The rows of M fall into 4 groups, and each row is roughly a mix of its group's hidden directions; one row fits no group.
M, 133 rows:
-20,4,-16,-3,-3,-7,18,-5,-8,-17
8,-1,-1,28,-11,6,0,-18,3,-10
6,20,2,-3,12,-12,-17,-1,-20,4
-11,-9,1,-8,-10,2,19,4,-11,-24
14,-8,-19,-10,13,-18,8,-1,-6,-11
2,-10,-13,-8,30,5,0,8,-10,0
11,-21,-19,4,16,-3,-7,12,9,3
12,14,-1,6,-2,30,-2,3,-4,-12
-20,2,-23,5,8,-6,-11,-13,8,7
-20,-6,-4,17,2,1,4,13,3,23
-17,-15,-7,-6,14,-1,-5,25,-1,-2
1,-22,0,2,-11,16,13,6,20,0
-26,-9,-7,-15,-4,6,-16,3,-10,-8
-10,-8,8,11,-4,9,4,11,14,26
-12,2,0,-1,-11,-1,-22,2,26,4
4,-7,15,17,-15,13,-15,-6,-14,-2
-6,-4,3,-12,4,-31,12,-2,3,11
-13,10,-7,8,4,-12,16,6,-25,-3
10,3,3,-22,3,2,14,9,-4,-23
-12,-6,6,8,-4,-9,-20,-5,-24,-6
15,0,-23,5,1,-15,-17,-11,4,2
25,-6,6,-8,-3,6,-15,6,-18,8
25,1,5,5,-10,24,3,-6,4,-9
-18,14,-7,4,-6,-4,11,-19,8,-16
3,14,-1,9,-6,-11,-19,2,-16,20
5,24,14,-6,-15,8,-6,-2,-3,18
-10,-21,-7,-15,0,-3,-14,8,-19,-6
5,-4,21,-2,-11,-24,-3,-2,-13,9
10,-4,-25,4,3,-14,1,-3,15,-16
2,-7,-14,16,18,-12,-8,-3,-5,-20
-23,17,-2,8,-2,10,7,8,-18,-5
0,1,-21,10,-7,-15,13,-18,12,-6
9,-12,25,8,-6,13,17,-4,1,3
1,-14,12,-2,-4,8,31,3,1,-5
-4,-1,-7,10,-7,-3,-19,4,-17,23
-6,0,12,1,13,8,-12,19,7,-22
25,13,-13,15,11,-7,-4,-1,-4,9
20,0,-23,2,12,-8,-6,14,-11,1
-14,11,-3,15,-8,-5,20,-4,11,-16
4,16,22,4,-11,9,16,5,-13,8
-16,-19,-7,-21,-4,-11,-10,5,-3,-10
20,19,-2,13,-5,18,13,2,0,-5
-5,-20,10,-7,-14,12,2,14,-17,-8
16,14,1,16,15,14,15,1,6,6
-20,17,0,24,8,10,5,2,3,-3
-20,-4,18,-2,18,8,-3,10,-14,-4
-10,-10,12,5,-5,6,1,28,16,0
4,18,22,10,-7,-6,14,-8,12,9
-4,2,-16,-14,12,-9,-1,25,-10,-6
-13,-11,-3,2,-2,24,-14,12,-2,-16
8,5,-12,18,3,26,-15,1,2,-1
3,3,-12,6,11,27,9,16,-3,-6
-3,22,-12,-14,3,-19,-12,1,7,8
-12,17,15,7,-9,1,0,-15,-12,18
-10,28,8,15,1,15,3,4,-3,7
7,-12,5,-5,19,9,8,18,-18,-9
-20,3,-1,15,5,-2,22,-12,-13,-4
20,-10,1,-20,20,6,-4,-2,7,-7
-2,19,-4,-10,-19,1,7,-3,18,15
2,-15,8,20,4,-3,-17,-14,-12,-10
14,6,-4,4,15,2,18,2,-24,-7
-18,1,-8,22,-15,6,-9,8,-7,-11
3,1,9,-3,-28,-2,9,-1,-7,20
22,-12,6,8,-15,13,6,-7,-6,-13
11,13,5,-11,-17,13,-10,10,18,8
20,-7,3,11,-27,5,7,8,1,-6
-12,-1,23,1,-23,8,-1,3,-12,0
14,-26,-1,-1,-21,0,-1,5,-5,-9
-20,10,5,7,-6,-18,12,-7,-11,14
-25,-3,0,19,2,-3,17,10,7,1
-24,-5,4,-8,2,-25,4,3,-7,6
23,12,-5,-11,-2,-12,-21,-2,-4,-1
-18,-3,-6,-18,18,-10,0,17,1,2
-3,5,-16,-13,12,10,-6,1,27,-3
-20,13,25,-3,-16,-3,4,-3,2,3
10,-24,10,-4,22,1,8,-6,-7,5
-7,9,-22,15,-1,-6,-21,-7,-9,2
19,28,-7,5,-6,5,12,-4,-3,1
3,-8,17,8,-18,11,10,-15,16,-2
3,1,23,-5,9,-11,24,1,12,5
0,-13,-16,-3,16,11,-15,17,6,-9
12,15,2,-2,24,-7,-2,-5,3,-20
-19,-10,-3,-10,24,3,-12,2,10,7
-15,-10,-23,9,2,10,-12,-3,5,-16
-12,-20,10,-10,-3,-24,7,3,2,9
1,8,8,8,19,-5,0,-3,-29,7
-27,16,3,-2,-14,-2,-5,-14,-3,-3
9,-10,-8,-17,-14,-20,-9,-13,8,5
1,-12,14,-7,2,5,32,1,3,0
10,-6,-7,-1,4,5,33,0,-10,-5
8,-14,30,2,-1,1,13,-3,-9,7
2,-6,19,-10,-8,-5,-14,-11,-18,14
-18,-4,-22,3,-9,-4,2,-12,16,10
4,-4,-5,4,-30,11,2,3,5,-17
-7,-19,-3,-13,27,2,1,-11,5,-1
-5,-6,7,-21,9,-23,8,13,-7,-4
-13,-5,2,24,-13,18,4,1,0,12
-8,11,21,-4,-2,17,7,6,-14,16
20,-2,3,3,3,-3,-29,-14,1,1
16,20,1,-8,-16,14,5,8,13,7
10,11,3,9,-23,17,6,-4,16,3
5,9,-7,6,-7,-24,-7,-10,-22,5
-21,-11,0,-2,8,-8,-22,8,14,-3
16,-7,19,-2,7,-2,18,19,5,6
-11,-25,1,6,-2,-11,13,12,4,15
-13,-8,-6,5,3,-6,28,-8,7,15
22,6,-13,2,13,-14,13,9,12,0
9,8,-15,4,-15,-3,-15,3,20,-12
-6,12,-10,8,13,-6,-25,-7,5,14
3,-27,-8,0,-9,19,-8,-3,-5,-10
-1,-3,2,-5,-24,5,-6,-4,26,7
-12,1,-8,2,-21,2,2,-19,-19,11
25,-3,6,-16,-4,8,-19,7,0,-6
-3,-2,-14,-5,-6,-14,-4,-15,27,-6
20,15,11,6,5,-7,8,10,8,-19
-19,10,-12,15,-19,-6,-12,-2,-1,7
4,-6,3,-14,15,2,23,-11,13,-13
0,-20,2,1,7,-22,-7,5,7,20
-21,-6,-5,-14,9,-23,1,7,-8,-6
7,-28,-9,-15,-1,-16,-3,3,1,-8
5,16,-11,4,-18,-11,-21,-5,-1,12
-18,11,-5,14,8,-5,10,-17,-18,-2
-3,-5,-11,6,15,15,-17,20,-8,-7
-7,-25,18,-10,-8,1,-15,-2,-1,7
19,6,0,-16,0,4,23,3,4,-15
22,3,6,16,-12,10,-6,-18,-8,-4
8,-22,-11,4,8,12,-11,-20,1,-1
15,25,-20,3,1,-9,-1,-1,7,-6
25,4,5,11,-4,-8,18,-5,-13,7
-4,-26,4,-8,-21,7,-1,3,-2,-12
-16,-19,-9,-16,-7,-2,-16,3,-10,-10
-22,-2,-15,-19,1,-5,-9,13,-2,-10
-13,14,-15,8,4,-7,-21,-13,-11,4

In each list below, four rows fit none of the groups, and each other row fits one group, some only roughly. Which are they? Name them in the order they come.
- j536: 18,22,-11,13,0,5,-8,6,11,-11
- j794: 1,-10,-1,6,10,32,-7,0,8,-9
- j932: 16,9,7,-7,0,20,-6,23,7,-3
- j156: -10,10,-14,20,12,2,-12,10,-15,9
- j662: -11,18,-5,13,-10,17,-8,-17,8,1
- j974: -4,14,-25,6,-8,-18,-8,-1,-5,11
- j884: -21,-4,22,-1,-5,-3,18,-3,2,-11
- j752: 8,13,14,21,-9,-8,11,-12,-13,-1
- j547: -6,14,4,10,-30,4,-12,-2,-7,1
- j609: 3,-12,-1,-1,-28,6,-6,15,11,9

j794; j974; j884; j752
- j118: -26,-8,2,19,7,-8,-10,-11,3,-1
- j60: 17,-27,8,2,-12,-11,2,-7,2,-5
- j915: 3,-2,-11,-5,-8,0,-14,10,30,-6
- j106: -2,-11,0,12,-12,8,17,-5,-24,-8
- j619: 0,19,-6,0,4,-14,-19,-1,22,4
- j880: 13,-14,7,8,-2,-1,-14,-2,-26,8
- j105: -8,-9,6,1,22,-8,-21,0,0,17
- j277: 12,-8,1,3,-21,-16,0,-16,16,-5
- j87: -22,11,-2,10,2,10,1,-2,-13,21
- j308: 13,6,-16,4,17,-17,-11,-8,-7,12
- j845: 6,-17,13,4,-5,1,12,-9,26,8
- j126: 10,12,-2,17,0,-6,-27,-9,-1,-8
- j525: -30,3,-6,-14,7,1,-8,1,5,13

j105; j87; j845; j525
- j631: 15,11,-13,2,11,4,-11,19,9,-15
- j519: -2,-14,11,-26,-7,-8,2,-3,-10,16
- j237: 13,-6,-14,-4,-5,30,-1,10,4,-5
- j362: 9,-8,-12,-8,-8,6,11,-8,19,-21
- j833: 8,-11,-12,-13,-9,6,-15,7,22,11
- j712: 31,-6,-7,14,3,10,-1,2,-9,-5
- j533: 6,-18,15,-7,3,-15,4,0,-7,23
- j470: 8,-14,-5,14,24,4,-10,13,-10,6
- j876: -25,-5,10,-18,-5,-10,-12,-1,11,1
- j379: 6,-1,8,-7,11,-5,-23,21,3,13
- j577: 9,17,7,14,1,-21,5,-18,4,4
- j493: 18,6,-2,13,-22,8,-11,-10,-11,-7
- j983: -2,17,-14,-5,3,-22,0,-2,21,-1
- j555: -8,-8,1,-3,30,2,-7,17,10,-4
- j875: 4,-14,-9,10,-9,5,-7,1,27,-14

j237; j533; j577; j493
- j546: 15,-16,-21,6,-12,5,-15,3,-8,-6
- j923: 10,-20,11,-1,-12,7,-11,-10,-8,19
- j450: -4,-19,-23,3,-1,-3,2,-13,8,-17
- j317: -16,-4,-18,2,4,5,13,-16,18,-7
- j847: 15,-15,-10,7,5,-15,8,-5,-20,-12
- j127: 0,-6,-3,16,12,23,-8,9,-14,-13
- j423: 12,13,23,-12,-6,2,-5,0,2,-20
- j552: -6,11,6,-1,2,-6,10,-14,-27,14
- j937: 6,-17,-15,-7,-12,-10,-14,0,-4,-20
- j558: 8,5,-15,-18,13,-1,6,23,8,-4
- j301: -16,10,23,-12,-7,-5,5,1,8,16
- j250: -25,-14,-17,-7,-8,-2,-13,3,-7,1

j923; j127; j937; j250
- j411: -5,-22,-10,12,-11,-10,8,-19,10,-3
- j59: -18,0,5,-16,-8,-19,8,-12,-8,-13
- j671: 14,-10,-1,-22,10,4,16,13,-9,-3
- j299: 22,11,-16,7,6,2,-8,8,12,-15
- j738: 2,-11,14,-4,2,12,12,21,-19,-3
- j199: -10,8,-1,-21,-5,11,-1,24,-11,-3
- j844: -12,-13,13,-12,-24,-10,1,8,0,-9
- j699: -22,-5,-23,-15,-2,-5,10,-4,4,-3
- j615: -9,14,1,19,21,3,-3,18,-4,3
- j889: -2,17,-21,10,-17,5,-17,3,3,-5
- j101: -29,-8,15,-14,4,8,-3,-6,-5,-1
- j115: -6,-3,-20,10,22,4,2,1,-19,-7

j199; j699; j615; j115
- j376: -15,23,0,5,18,-11,16,0,3,1
- j140: -10,21,19,7,-6,16,8,-8,4,-7
- j247: 2,15,21,-6,-2,-13,18,7,13,5
- j895: 6,4,-4,22,2,-12,10,3,-18,18
- j882: -4,12,-17,21,0,8,-5,-6,-15,15
- j487: 9,27,16,0,-1,12,7,6,-6,11
- j902: 23,1,-20,18,1,11,-7,1,-2,3
- j309: -16,-4,4,2,-24,-3,-20,-4,12,-1
- j604: -16,15,-7,-7,-2,-13,-15,14,-17,1
- j967: -1,-6,-9,6,6,22,-12,9,21,11

j376; j140; j882; j309
- j159: -3,-17,12,13,-12,-4,-13,-22,-6,2
- j694: -18,9,-23,-8,16,7,-12,4,-1,-5
- j476: 5,28,-6,-8,13,-15,-4,1,6,-9
- j594: 1,-25,14,-6,-21,-11,-3,0,-6,-2
- j617: -13,11,0,0,2,19,13,20,-12,-9
- j445: -22,6,-13,6,-7,-11,9,-21,2,7
- j271: 0,-10,-7,-24,6,2,-12,21,-4,7
- j633: 1,-15,26,-14,5,-15,1,1,-6,-7
- j334: 9,6,-10,-2,2,-11,16,-14,19,-17
- j183: 12,-17,7,-23,-14,0,11,9,-3,-7

j476; j271; j633; j183
- j28: 11,7,20,16,3,8,12,-16,8,9
- j11: 11,-9,-15,6,-10,3,20,-3,18,-11
- j648: 5,-7,7,-5,-14,4,30,-10,-6,8
- j386: 14,13,-10,-5,13,3,24,10,-9,-1
- j625: 6,28,8,-10,3,-7,-1,12,9,14
- j891: -4,6,-2,-16,8,-2,26,2,-15,12
- j116: 19,-2,-21,-4,5,-4,4,15,14,-13
- j471: -21,-4,18,2,-3,-9,17,-14,-10,4
- j401: -11,2,2,13,-18,-3,-21,-2,-19,-4
- j400: -22,8,4,-13,-9,19,2,-1,14,-9
- j222: 22,-15,10,5,-1,15,2,1,-17,-10
- j852: 14,-21,21,4,1,0,-7,1,-9,16
- j154: 15,5,-15,6,-1,13,18,1,-9,-19
- j877: 13,5,-16,6,3,11,16,5,23,-6

j625; j471; j401; j852
- j748: -5,-3,3,15,-21,-3,-11,-22,12,0
- j767: -7,-12,-17,13,13,10,7,-5,-8,-20
- j768: -14,7,9,19,9,3,3,8,-19,-15
- j598: -18,9,10,15,3,12,-9,-14,7,17
- j636: 5,-15,11,-1,8,-5,-19,8,-17,16
- j226: 15,-3,8,-4,4,22,-14,14,-1,16
- j944: 0,4,-30,-1,5,-1,-13,14,-8,-8
- j433: 5,-6,-10,-8,15,9,5,30,6,0
- j626: -12,6,-17,-1,2,-19,20,-14,-3,1
- j548: 9,16,-2,-17,-23,-9,-3,-4,-3,-14
- j275: 26,-14,-1,4,2,-8,15,-4,16,0
- j188: 5,22,6,5,-22,-5,-3,-3,-7,-17
- j332: 5,1,8,23,1,10,9,-18,-17,-5
- j563: -24,13,1,-6,2,-3,-17,-7,14,11
- j513: -9,9,-2,26,16,2,11,-5,-8,-11

j598; j636; j226; j548
- j192: -2,-5,21,-5,-18,13,-17,-12,4,-9
- j903: -17,0,-4,-10,-17,7,-14,16,-10,12
- j176: 18,-13,-1,-9,1,-14,-17,-15,0,-14
- j522: 12,-2,-19,5,6,-14,-17,5,8,-19
- j108: -5,-1,3,-6,32,-5,8,3,17,-2
- j47: -21,0,9,-8,6,-2,21,3,-14,-13
- j703: -7,-8,31,-1,3,19,-2,-5,-3,-5
- j472: 12,0,4,7,-27,7,-1,0,-21,-2
- j382: 14,-16,8,-14,-5,8,-16,18,2,9
- j810: -9,0,-1,16,-18,-5,-4,-11,21,14
- j358: 29,10,6,4,0,11,-14,-13,-2,-5

j903; j47; j703; j810
- j174: 1,9,-9,6,20,-12,1,13,4,-23
- j817: 21,-2,7,0,-27,3,1,7,-7,11
- j164: 3,19,-11,5,28,7,6,6,2,5
- j978: 6,24,1,-2,-11,14,-11,17,2,-11
- j962: 13,8,10,0,-23,2,-15,5,-19,5
- j259: -13,-4,2,2,7,2,-21,13,-15,20
- j647: 10,28,10,-3,-15,8,-13,-3,-2,-4
- j917: -1,0,-7,6,-35,-2,1,4,2,11
- j628: 2,-28,-2,-4,7,-19,-10,-5,-8,-7
- j384: 6,13,5,13,30,4,2,11,0,-4
- j285: -10,10,18,4,-18,8,0,-12,-1,19
- j6: 4,11,5,21,-11,19,-11,-15,-5,5
- j655: -23,-3,3,-1,-3,8,3,19,-19,-10
- j893: 16,-24,-12,1,-8,3,-15,0,-11,-7

j174; j978; j647; j384
- j441: 9,17,-4,-6,3,-17,0,-4,26,2
- j281: 10,1,9,-17,-9,1,2,7,28,-7
- j607: -1,-18,-17,-12,-11,-2,-6,17,-6,-15
- j452: -1,22,-1,2,-26,11,-11,4,3,0
- j572: 16,-9,2,18,18,-5,6,-5,4,20
- j337: -18,14,11,1,-19,16,-2,10,-10,-5
- j811: -18,12,10,26,-3,9,1,-8,-5,4
- j359: 16,3,-17,-4,-2,23,-12,12,4,-2
- j575: -16,-6,16,-8,-12,-5,8,-10,21,-6
- j147: 26,-4,5,6,-2,-22,6,-8,5,8
- j719: 9,-7,10,2,-17,8,0,-2,-28,10
- j428: 0,-12,-1,10,-25,8,-9,-1,7,21
- j949: -13,5,1,14,6,-7,8,-9,-20,21
- j843: 7,4,1,8,20,8,-6,9,-26,8

j452; j572; j359; j428
